One turning vector, and how many ticks it has turned
The counts run from 0 to 229.
[108 191 133 133  93 130 116 123 161 105 126 133 100  77 133 106 113 123
 164 134 103 177 120 107 112  91 126  92  96 153 105 153  50 160 118 149
 144 145 131 150 104 150 123 172  68 162 108 115  78 143 118 127 126 111
 150 119 135]
155
[ 87 156 126 167 125 160  97 177 126 120 120 165 140 162 110 133 120 132
  87 136 107 122 134  88  96 111 149 118  81 134 122  93  68 109 151 177
 127 157 121 169 148 122 143 116 188 125 126 150 100 152 106 121 142 116
 162 135 158]
11
[139 120  84 130 115 145 121 130 107  81 154 137 127 115 158 174 124  95
  96  99 150 145 102 107  96 127 166 105 143  71  56 126 108 119 163 157
 176 102 126 106 152 169 131 133 154 174 138 110 137 117 132 125 131 147
 144  78 141]
104
[128 144  96 116  94  90  98 101 119  92 169 120 150 125 153 138 116 150
 167 150 128 106 167  69 179 123 159 121 119 135 156 116  96 176 173 161
 136 133 147 128 160 150 144 156 125 117 119 136 158 147 144  67 142 135
 137 122 136]
175
[121 102 111 123 154 127  96 147 135 128 117 186 109 157 128 168 122 121
 107 147  95 164 135  96 101  99 100  88 155 159 148 110 112 130 134 116
 145 141 138  86  73 149 137 149 100 176 134 109  82 135 128 135 158 175
 128  98 171]
146
[173 135 117 133 135 189 111 110 126 118 117 172 174 126 149 133 106 126
 102 132  77  84 107 177  79 130 128 148 139 135 120 107 125 117 131 148
 105  94 100 164 156 153 132 130 179  60 140 131 125 137 126 101 145 106
 104 152 100]
204
[175 106  85 161 111 167 123 105 128 109 130 140 145 114 175 177 131  99
 120 105 140 107 137 155  68 136 171 123 130 127  51 149 109 120 150 162
 139 126 132 144 150 156 116 138 169 142 122  92 139 145 128 129  76 121
 169 133 131]
102
[156 120 107 134 108 146  84 114 118 126 148 104 117 129 166 138 138 130
 127  83 128  63 175 121 135 111 146  93  96  96 128 131 125 162 196 161
 134 159 150 143 158  79 139 111 177 100 115  96 115 165 132 135 106 114
 152 113  99]
98
[122 215 112 129 130 127  81 145  97 125 119 148 139 101 140 175 141 111
 168 149 132 125 108  97 123 156 148  87 121 152 103 144  64 137 173 167
 116 151 124 164 152 176 133 120 163 120 116 131 140 144 129 111 161 117
 160 129 143]
170
[128 210 121 119 123 121 114  92 101 119 130 102 146  94 147 120 138  89
 121  75 127 110 161 121 123 115 158  96 118  89 155  88  89 129 137 141
 152 142 122  99 165  87 170 144 163 115 170 145 155 153 103 116 108 135
 104 130 117]
83
[176 107 109 157 116 107 140 115 142 140 120 139 150  98 107 169 163 109
 130 122 109 153  97 126 141 152 112 105  89 136 122 115 148  94 179 171
 120 125 104 137 132 129 111  89 144 120 176 145  68 128 149  87 121 105
  66 114 119]
128
[158 132 108 163 126 195 112 102 102 125 116 122 122 132 145 143 109 153
 114  67 139  90 125 147 100 123 129 103 152  98  97 148 112 159 155 143
 161 151 151 136 123 147 109 144 155 139  85  72 128 161 117 168 110 123
 175  93 113]
100
[120 174 127 157 141 163 104 133 131 146 101 145 141 118  92 142 129 139
 152 113  94 104 104 143 122 111  92  80 144 192 171 140  95 117 167 150
 108 143 128 145 106 148 125 157 127  91  93 123 116 182 144 137 168 121
 175 110 103]
167
[160 150 121 109  83 163 108 121 107  79 146 131 112 128 124  85 100 150
 127 130  84 101 149  80 144 126 146 159 115  87 124 116 107 163 154 177
 160 123 122 156 158 153 149 131 159  90 106 117 138 135 125 114 167  83
  98 114 100]
17
[168 118 116 160  96 181 153 125 131 112 123 123 133 114  96 134  81 135
 131 116  80 122 125 129  93 119 112 163 126 102 132  88 129 131  92 145
 140  98 131 175 163 220 117 175 108  84  96  99 130 141 121 125 103 139
 101 165 155]
193
[125  66  90 140  65 129 110 125 169  98 123 156 105 127 138 138 107 172
 115 157 129 117 121 115 122 107 151 146  79 132 108 149  99 151 170 188
 131 117 137 181 187 151  98 144 142 117 126 105 119 132 137  84 119 112
 146 128 100]
21
[121  80  88 112 123 139 133 120 144  75 158 131 131 161 149 130 122 124
 100  99 120 113 142  69 121  50 118 139  80  61 130 113 123 149 178 155
 139 123 153  99 137 122 163 137 108 149 141 136  89 138 154 141 122 154
 114  92 124]
109
[100  72 115 135 111 106  85 131 123  90 100 172 143 163 137 136  82 193
 122 158 117 146  84 125 154 118  73 109 120  96 131 156 116 190 146 157
 139 106 118 118 175 163 106 134 144 144 127 141 118 119 149 106 154 126
 135 132 141]
212
[131  56 112  92 150 112  83 150 126  90 152 192 116 145 120 176 117 132
 100 162 113 124 121 126 100 114 136 139 105 112 109  98 109 104 170 136
 110 115 117 137 174 136 136 133 197 127 177 127 120 116 123  88 147 114
 104 115 126]
26
[186 112 146 158 125 178 127 114 108  94 136 102 126 129 117 172 128 118
 146  56 106 190  97 154 103 138  87 108 106 112  80 104 122 114 123 107
 133 139  94 126 114 154 137 147 168 132 116 123  95 137 124 139 123  90
 115 112 142]
116
[162 119 131 155 132 128 137 108 109 117 108 185 171 109 133 143  91 160
  83 134 111 158 104 177  83 114 130 109 140 160  99 142 130 129  90 133
 157 120 103  94 101 187 119  96 121 166 146 152 125 157 114 137 102 132
 171 168 162]
224
[169 166 152 164  95 119 125 112 111 123 125 166 133  83 116 159 113 129
  97 135  65 146 100 168 137 168 158  93 143 160 105 138 133 103 105 172
 123 113  86 110  92 143 107  94 153 111 135 171 141 142 105 114 127  96
  92 170 127]
50
[128  79 144 185 107 157 119 116 136  79 149 139  98 162 100 121  98 166
  99 109  65 147 123 130 124 122 112 117 112 120 131  66 127  93 134 143
 122 115 110 141 140 121 103 178 165 106  98 143 114 131 117 113 122 101
 131 136 146]
198
[155 148 129  96 166 128  85 145 136 144 154 167 121 101 142 154 152  56
 132 151  82 133 171 100  92 101 127 110 103 143 145 105  98 144 147 123
  92 153 140 114 110 127 175 113 113 152 163 111  82 140 119 127 153 139
  86 126 158]
149
[138 218 117 120 124 143 119  72 100 114 124  95 132  90 128 111 125 108
 112  57 107 111 135 116 136 101 136  98 152  92 163 100  99 126 129 136
 169 137 132  94 132 112 149 151 140  96 140 148 158 169 112 135 123 125
 110 108 108]
84
[154  54 123 136 124 200 142 105 139 121 116 132 147 167 117 148 114 133
 119  82  99 116 139 126  94  62  76 141  79 116 145 108 149 135 146 133
 128 133 139 111 129 145 154 153  91 120 123 108  84 148 155 167 108 157
 119 135 125]
111
[138  69 110 133 113 186 141 118 136 100 126 124 138 173 129 130 117 145
  95  83  99 119 123  97 116  50  84 130 113  82 151 110 142 152 153 146
 140 125 146  90 123 127 164 142  93 146 122 112  90 148 162 158 136 161
 116  95 114]
110
[143 154 115 139  97 118 108 100 106  94 159 140 153 150 158 184 130 130
 181 147 107 127 129 104 171 173 157 128 156 164 133 112 131 139 157 142
 126 123 124 120 133 171 150 170 145  98  86 157 184 142 149  99 143 137
 146 147 139]
173
[135 110  87 138 116 117 118  99 128 110 142 124 137 145 132 136  99 182
 153 128 116  94 151 104 159 104 121 133 160 150 199 104 122 163 164 129
 152 135 156 108 137 170 132 188  93 102  90 106 145 164 134 107 140 155
 166 112 123]
177
[136 121 129 122 153 105 102  91 120 113  96 163 112 123 108  81  84 206
  81 122  89 134 145 130 120  89  68 113 100 126 198  94 100 158 123 131
 141 165 134 112 138  92 121 122 122 129 150 137 100 138  80 107 132 124
  91 111 136]
43
[ 53 154 139 137 123 126  82 143 140 116 110 131 119 121 129 177 119 113
 137  99 129 162 133 124 111  96  97  50  82 118 151 135  81 150 117 114
 127 163 140 109 179  95 144 172 134 173 155 152 123 161 119 128  97 151
 147 144 162]
78
[145 127 117 124 146 167 123 153 106 133 117 116 123 117 112 157 138 103
 141  75 132 155 116 131  71  95  73 103  59  79  95 122  99 149 142 130
 121 160 133 149 161 138 153 130 147 159 156 101  65 130 124 140 121 121
 106  98 153]
114
[ 90 167 139 145 125 178  84 176  99 102 110 167 144 181 103 126 108 138
 107 109 100 108 122  85  98 111 121 120 121 120 124  85  62 133 150 170
 142 135 125 161 137 144 137 131 194 134 101 145 128 147 113 137 168 110
 140 130 158]
12
[169 145 125 149  98 146 124 114 100  84 140 133 125  93 116 110 103 154
  99 120  91 134  77 136 146 128 114 137 141  84 102 138 115 147 155 180
 141  88 119 145 163 186 119 125 148  85 136 136 133 148 145 123 172  86
 114 100  85]
207
[188 123  88 110  98  84 125  90 130 110 137 120  93  62 125 138 132 145
 129 138 126 149 136 112 146 136 136 113 149 124 113 147 110 167 168 161
 168 130 146 105  95 163 111 121  99 158 148  77  94 133 125  97 131 132
 105  56 108]
140
[140 135 141 165 139 118 118 106  95  97 115 169 139  94 130 105  78 187
  87 125 113 150  87 167 102  95 117 100 148 130 105 149 117 148 114 134
 166 115 118  87  98 178 112 112 119 167 137 143 115 171  92 137 129 121
 169 124 139]
223
[136 159  97 117 123 141 131 120 107 102 125 130 148 131 128 105  97 139
 144 122 135 137 150  84  97 120 130 143 152 113 154  64  76 156 119 128
 193 130 143 134 182 188 170 175 114 124 125 124 146 150 114 114 129 158
 108 116 179]
2
[184 116 161 153 107 175 117 100 122  90 154 112 147 114 152 168 147 113
 167  77 107 175 115 158  97 147 115 115  94 126  62  84 122 114 122 112
 121 132  83 126 122 131 131 149 175 139 141 142  92 118 123 117  92  95
 103 140 149]
117
[175 172 118 112 119 128 125 125 107  92 139 138 139  80 134 115 111 110
 103 127  88 105  96 131 127 116 128 148 109  86  92 144 109 144 154 182
 132  90 122 155 175 162 129  95 164  81 154 132 127 129 126  94 160  79
 102 115  80]
206
[163  89 132 130 103 103  88 124 146 123 130 142  71  52 126 195 129  97
 126 145  73 133 159 169 125 141 143  78 135 139 138 147 154 124 137 143
  97 152 136 125 144 114  98 137 155 106 142  79 131 155 125 108 102 126
 123 129 110]
61
[150 188 116 120 159 107  95 128 102 147  95 172 125  61 100 129 106 136
  80 127 100 124 115 156  94 134 129  96  91 137 133 126  85 133 113 163
 138 142 123 166 142 131 108  85 162 117 174 119 109 141  72 104 128  96
  82 123 136]
47
[129 148 144 141 147 163  92 138  91  74 189 132 145 155 132 124  87 164
 102  98  75 108 136  94 130  73 145 135 128 112 110  81 100 130 137 125
 132 121 148 111  89 158 153 150 126 126  91 166 140 152 110 147 151 147
 164 131 170]
187
[144 107 136 120 112  92 121 121  96  60 127 138 108 101 109 147  87 170
 117 135 108 194 101 106 149 121  94 132 125 103 128 105 113 164 107 131
 165 111 112 111 150 190 130 136 129 158 153 160 130 105 119  91 135 136
  77 122 166]
38
[153  96 126 124 159 156 110 151 128 138 132 190 132 156 141 181 121 106
 123 143  74 156 150 119  81 111 105 107 163 179 148  95 119 111 115 115
 117 148 133  93  78 148 142 144 106 158 125 111  94 147 125 145 147 175
 107 137 179]
147
[139 147 108 130  96 101  99  90 121  97 180 125 156 142 178 156 130 113
 181 163 109 103 159  94 167 153 181 128 130 166 146 123 119 148 175 148
 114 116 124 125 138 168 145 165 132  99 117 150 160 132 148  82 129 137
 142 146 138]
174
